(in the rows, 128 means zero)
These are runs of 6 systems, one row a step. Runs of the same system follow the same rule from any start.
run 1, k472 (9 x 18):
[[108 130 140  68 159 160 135  74 112 157 149 134 101 102 121  81  90 109]
 [ 79 141 156  83 143 130  59  93 141 129 114 123  72 136 136 111 117  98]
 [113  94 138 131 140 119  83  96 152 114  99  89 115  91 182  93 136  73]
 [121  86  90 119 168 156 108 115 123 127 145  78 147  92 130  83  88  84]
 [ 90  97  85  83 135 161 119 129 135  99 143  90  86 166 108  94 109  99]
 [ 98  85 144 139 137 168 130  96 162  87 123  91  96 167 143 142 151  79]
 [101  75 118 168 160 138  89 117 130 109 133  71 169 130 124 164 146 106]
 [102  63  65 120 118 117 138 142 104 105 153  77 155 142 112 116 160 147]
 [107  76 118 112 124 164 196  90 113 113 166 111 128 170 105 139 160 142]]
run 2, k648:
[[124 108 111 162 154 102  58 119  84 137 125  89 179 104 112 122 126 138]
 [103 107  73  72 122 108 164 134  97 105 142  99 109 128 131  67 146 153]
 [113 133 167  81 146 180 186 100 150 140 155 148  90 145 122 142 118 105]
 [100 139 190 146 141 126  49 122 142 147 109 130 134 133 119 190 139 109]
 [129  86 116 153 115  80 100 111  97 119 109  86 167 100 152  96 174 141]
 [129 107  82  92 158 153 184 108  89 130 173 107 131 119 111  76 100 140]
 [ 76 156 150  62 140 151 123 142 147 130 136 143  72 162 107 159 119 112]
 [122 115 200 151 114 111 102  98 158 135 101 130 130 115 165 166 182 105]
 [142  94 115 171 156 118  99  95  87 146 141  92 188  89 120 106 122 134]]
run 3, k204:
[[ 78 167 123 146 149 162 133  85 113 100  65 146 119  90 139 132  94 117]
 [177 149 164 126 164 113 127 201 155 133 125  94 124 119 163 107 120  84]
 [142  91  71 116  83 123 104 107 189 138 173 168 108 122 135 122 107 132]
 [ 88 132 106 158 114 188 148 112 103  89  60 123 136 118 113 126  99  98]
 [185 149 168 154 155 116 122 175 149 112 124  85 104 185 152 116 136 103]
 [116 104  76 142 123 108 121  97 192 114 175 168 116 128 146 176 127 155]
 [ 98 110 106 148 117 174 179 160  99 106  85 113 179  99 107 154 130 113]
 [193 130 163 144 101 114 127 167 121 133 148 102 121 207 111 112 151 138]
 [101 139 107 150 126 109 125  62 142 112 150 177 109 147 135 178 135 187]]
run 4, k120:
[[141  94 169 118 159 141 140 145 122 165 134  97 187  64 134 134 140  83]
 [112  95  93 114  87 103  54 135 101 147 150 120 143 148  78 117 133 153]
 [109 132 119 122 104 148 177  69 114  83 102 128  77 166 144  93 140 141]
 [121 138 185 124 220 146 143 124 134 136 145  93 132 121 144 156 120  95]
 [ 84  95  97 105 109  81  71 154 148 143 140 135 153  84 128 169 152 139]
 [134  88 114 125  56 154 167  94  97 123 100 125 137 120 121  74 151 122]
 [135 142 165 134 186 155 117 107  93 129 151  84 113 192  99 116 104 121]
 [ 68 139 110 107 156  89 108 127 168 101 143 138  98 127 156 181 153 154]
 [123  83 143 115  97 141 182 122 135 144 108 133 163  59 154 121 162  95]]
run 5, k717 (9 x 18):
[[111 136 124 107 145 106 101  92  82 155 176 139 128 156  80 133 124 192]
 [ 77 142 167  64 119  86 142 129 114 141 125 142 106 120 135 146 184 164]
 [140  97 195 103 140 111 103  88 134 183 153 125 144  85 150 122 151 106]
 [104 132 116 116 121 102  45  90  87 154 119 130 136  99 106  91 109 145]
 [ 96 142 126  69 129 101 151 117  98 113 103 109  91 106 158  63 148 140]
 [119 123 152  82 190 142 118 101 157 145 154 110  99  99 157 102 101  80]
 [ 69 120 109 116 130 140  45 127 141 120  90 115 123  95 124 132 105  86]
 [110  86 103 126 104 143 143 123 113  89  84  78 127 107 158  70 148  92]
 [131 102  93 125 181 174 144  99 133 106 169  87 113 149 127  92  89 101]]
run 6, k717, 9 rows:
[[180 151 131 162 133 112 110 105 183 149 143 179 120  93 172 137  90 124]
 [134 188 111 153 121 124 119 163  98 130  71 156 154  82 123 125  89 139]
 [194 159 139 123 107 114 157 184 140 123 108 122 104 141 159  70 117 112]
 [165 166 113 160 142 150 131 101 183 124 136 177  96 129 151 134  65 115]
 [119 187 122 170 139 134 126 182 127  99  56 138 146 106 137 161 105 118]
 [202 124 117 161 102 118 154 189 159 115 119 115 133 134 162  98 124 102]
 [166 150  83 172 117 167 148 110 152 123 142 177 120 144 113 136  59 133]
 [125 189 142 162 128 141 160 184 116  94  75 138 127 158 120 166 121 137]
 [201 126 143 174 118 106 151 173 184 122 143 130 137 149 166 148 146 119]]
run 7, k648, 9 rows:
[[132 118 143 172 167 119  77 142 122 125 157  91 153 181 100 178 140 141]
 [ 88  85  64 130 102  88 142 123 122  95 137 121 146 124 137 146 180 180]
 [124 117 143 107 128 168 222 132  92 141 144 131 162 121  99 142 139 140]
 [121 160 175 109 128 112  90 141 116 162 156 149 120 180  80 175 140 160]
 [107 138 139 146 105  72 121  86 118 122 103 154 133 104 161 147 180 182]
 [148 141 137 121 173 121 173 131  81 161 141 125 178  65 130 109 115 144]
 [118 155 128  54 118 103  93 158 120 172 158 156  97 127  97 104 108 143]
 [117 153 166 114  88 119 130  76 142 131  81 171  84 105 168 108 143 123]
 [162 157 172 159 191 129 107 114 116 149 113 110 150  87 155 110  92  98]]
run 8, k120 (9 x 18):
[[ 76 118  85 124 163 106 173 134 101  85 117  99 146 101 149 142 162 165]
 [145  78 150  66 119 134 170 163 134 159 175 102 135 134 120 114 164 105]
 [ 91 106 148 118  93 157  90  83 116 154 145 153 131 159  70 168 134 135]
 [ 86 144 152 150 134 107 143  91  80  91  76 107 125 139 143 135 178 164]
 [149 103 153  99 180  91 157 120 123 147 185  94 138 111 162 110 158 139]
 [ 79 110 103  61 112 134 112 117 117 170 166 161 135  97  83 142 115 140]
 [ 86 140 174  98  82 137 122 118  90 125  61 117 104 137 121 106 161 112]
 [145 118 182 145 175 109  92  63 125 134 148  93 114 140 161 104 145 121]
 [ 74 118  70  98 173 112 116  99 123 123 153 130 135  75 136 131 109 152]]
run 9, k204 (9 x 18):
[[ 97 169 168  85 132 132  80 118  82 166  98 135 115 113  99 100 104 117]
 [132 154 167  93 140  83  92 108 137 142 109 122  91  94 177  77 131 114]
 [131 119 105 105 159 136 114  94 149 150 146 138 126  58 157  88  79  97]
 [108 122 100  91 124 161  92 159 136 126 106 108 108 107 119  83  80  67]
 [137 111 134 124 108 147 108 103 170 104 110 111  73 154 165  80 121  72]
 [124 108 108 173 171 161 101  88 178  97 133 111 118 125 159 143  93  83]
 [108  94  77 137 148 139 114 184 161  85 122  80 136 133 140 147 126  93]
 [143  64  97 139  92 150 162 130 159  90 149 101 117 180 130 127 158 112]
 [109  97 128 179 138 170 129  92 127 100 140 112 137 190  99 179 133 130]]
run 10, k176:
[[186 102 133 154 162 162 149 118 115 131 166  82 139 164 121  83 101 102]
 [ 85 137  68 119 134 100  78 138 139 106 154 138 105 161 104 163 119 175]
 [ 99 106 153 132 105 141 191 138 148  98  87 127 135 115 159 170 185 113]
 [178  88 143 150 147 150 120 124 112 169 177 102 182 126  97 122 112 108]
 [ 94 132  74 117  83  91  85 117 100 116 134 150 113 153  94 121 137 190]
 [115 137 168 119 143 132 215 118 117  96 106 112 112 139 163 135 177 133]
 [150 121 163 120 189 125 104 138 125 179 184 118 166 109 105 157 109 121]
 [ 86 128 103 107  58  98  78 117 115 143  99 170 131 101 109 127 144 157]
 [151 133 173 126 127 144 197  95  96 116 100 105 112 133 159  72 148 114]]
run 11, k176:
[[178 129 118 180 114  95  98 116 143 159 163 170 168 117 122 162 119 168]
 [111 152  81 144  95 125 179 133  79 107  82 157 153  97 118 115 124 174]
 [180 165 169 110 142 131 191 186 106 142 139 118 120 163 119 111 128 136]
 [143 175 146 137 135 108 104 113 154 165 162 196 120 133 119 179 104 170]
 [112 168 144 165 105 128 138 127  98 123  48 157 160  76 137 143 132 138]
 [211 152 143 133 130 110 150 172 109 149 130 112 143 118 144  66 109 119]
 [138 177  90 109 125 118 127 122 153 138 159 191  82 140 121 123  76 164]
 [106 188 164 148 130 156 148 149 134 107  53 150 116 120 139 165 112 107]
 [212 141 156 178 134 117 103 170 152 151 125 121 158 117 149 118 108  96]]
run 12, k472:
[[ 96  78 130  68 133 172 148 120  97 136 140  81 127 129 101  86 133  88]
 [109  87 134 120 134 148  84  62 144 120 167 109  89 185 116 122 134 115]
 [ 67  99 115 153 160 124 106  79 123  78 102  90 129 120 158 145 158 128]
 [105  64 125  99 163 124 139 140 104 133 151  63 169 101 125 121 164 106]
 [104  60  86  88 108 143 125  83 125 139 192 125 122 152  93 119 136 142]
 [ 65 113 139 129 127 150 139  54  98  96 105 112 109 161 117 136 161 144]
 [104  96 180 123 179 101 106 105 104 134 145  73 148 128 141 144 185 130]
 [ 94  70  82  98 130  98 115  91 127 144 178 124 152  84 134 128 150 155]
 [ 70 102 120  80 107 157 160  75  76 130 119 127 126 116  99  99 140 140]]

Which system made each run below?
run 13:
[[139 179 121  72 146 131 160 131 116 136 149 147  77 151 119  82  86 147]
 [100 169 177 106 153 135 110 127 180 129 104 155  80 126 158 168 118  93]]
 : k717
run 14 (2 x 18):
[[144 144 176 135 203 158 162 124 142 129 167 107 116 167 127 162 116 111]
 [ 98 125 117 147 120  96  49 147 145 147 126 150 160 101 113 191 133 139]]
 : k176
run 15:
[[128 148  94  84 128 135 142 123 185 135 150 178  82 100 154 114  80 117]
 [128 151 168 135 107 164 105 146 157 140  66 150 124  97 140 140 101  63]]
 : k648
run 16, 2 rows:
[[ 81 130 109 130 171 101 127 120 147 116 160 147 138 118 133 208 144 172]
 [120  92 151 104  99 120 138 178 107 169 128 125 186  86 106 156 169 121]]
 : k717
run 17 (2 x 18):
[[119 126  82 154 113 106 109 164  84 123 135 123 170 151  77 154 136 184]
 [143 114 136  89  85 117 206 141 117 135 159 142 117 161 119 124 176 164]]
 : k717
run 18 (2 x 18):
[[104 127 147  95 110  98  57 120  88 173 109 130 147  76 113  98 132 131]
 [131 139 128  91 137 103 119  95  89 135 114 108 104 100 153  38 117 132]]
 : k204
run 19, 2 rows:
[[121 108 102 164  93 158 193 100  96  97  83 127 161  96 135 111 141 132]
 [150 141 169 117 177 141 139 148  80 158 169  95 146 175  79 131 122 139]]
 : k472
run 20, 2 rows:
[[150 145 174 168  98 167 158  81 116 150  99 177 151 112 121 152 116 123]
 [152 180 142 156 167  85  75 165  88 135 116 108 149 141 115 125 112 157]]
 : k648
run 21, 2 rows:
[[163 132 125 215 134 138 157  91 138  85  95 125 140 130 173 130 128 128]
 [162 132  88 146 188 120 153 182 125 125 168 103 164 119 126 134  99 140]]
 : k120
run 22 (2 x 18):
[[170 119 190 130 176 113 100 163 156 150 150  81 131 136 156 130 140  83]
 [106  73  64 133  97 123  68  80 150 129 156 139 136 105 121 119 113 129]]
 : k648
run 23:
[[102 136 137  77 131 160 133 180 162 147 149 148 110 145  93 177 113 102]
 [136 112 146 164  48 128  81 123 158 125  92 152 121 150 129 146 154 111]]
 : k472
run 24:
[[148 112 170  81 140 109  77 139 125 177 146  98 124 103 134  79 131  88]
 [ 88 115  92 109 105 131  57  62 131 133 127 152 100 117 115 101  97 128]]
 : k120
run 25:
[[161 140 158  94  86 114 180 174  93 151 102 128 144 107 131  85 154 128]
 [185 151 166 129 139 138 104  84 152 158 165 153  87 159 132  97  87 118]]
 : k717
run 26, 2 rows:
[[ 99 126 146  87 126  76 102 109 108 154 174 139 116 155 105 148 170 187]
 [ 92 116 175  78 119  93 130  87 113 170 141 149 139  88 135 143 177 152]]
 : k717
run 27:
[[141 108 118 116  93 158 221 143 104 108 105 113 128 124 142  82 147 115]
 [169 145 172 146 140 162 105 108 139 154 165 141 113 190  91 141  94 116]]
 : k204
run 28 (2 x 18):
[[174 151 193 113 151 130  94 167 149 158 125 105 110 133 146  98 111  72]
 [148 131  69 153 125 124  79 121 190 117 134 154 109 107 156 115  71 108]]
 : k472
run 29:
[[143 107 155 114 130 110  70 195 167 152 153 102 131 152 118 162 147  95]
 [120  81  99 154  72 132 124  50 158 125 132 167 132 105 144 135 139 139]]
 : k176
run 30, 2 rows:
[[114 145 129 133 127  98  80 186  96 137 135 120 150 169  78 172 145 165]
 [132 112 113 127  78  84 179 105 121 112 131 152 126 132 155 125 189 187]]
 : k648
run 31 (2 x 18):
[[132 139 138 131 125 151  56  95 133 143 149 139  91 187  84 124  87 122]
 [ 70 144 123 141 115  99 139 104 123  76  72 133 110 125 164 150 173 161]]
 : k717
run 32, 2 rows:
[[133  94  84 119 169 115 134 182 145  94 158  65 130 151 142 119 134 113]
 [ 92  78  93  98 101 150 138 136 185 128 174 150 116 143 112 175 138 118]]
 : k176
run 33:
[[ 93 129 162 110 173 142 122 143 106 163 114 123 181  58 115 167 125 106]
 [138 100 111  78  71  97  74 144 117 165 153 132 118 133 103  82 140 137]]
 : k472
run 34 (2 x 18):
[[157  96 140 164 181 138 137 107 186 122 168 106 139 121 171 157 127  96]
 [ 92  95  61 133 121 137 127 164 122 128 136 130 182  89  94 167 116 140]]
 : k120
run 35:
[[115  95  89 177 120  92  54  96 132 117 136 118 158 122 129 152 146 155]
 [105 105  78 115 128 136 198 139  75 100 111  96 158 102 127  96 142 147]]
 : k648
run 36:
[[117 149 154 159 131 102  79 192 137 121  70 109 154 101 145 163 144 105]
 [198  94  90 143  91 113 143 172 137 144 147 117 163 103 137  82 121 121]]
 : k472
run 37:
[[143 133 153 129  74 128 193 134 135 103  82 139 103 141 166 109 168 122]
 [185 145 153 178 180 149 126 110 138 155 167 138 152 140 118 152  83 126]]
 : k648
run 38:
[[133 120  74  68 132 137 159 145 115 143 172 128 114 118 107  72  87 135]
 [ 85 155 166  81 128 177 132 123 147 130 111 144  76 155 113 144 110  87]]
 : k717
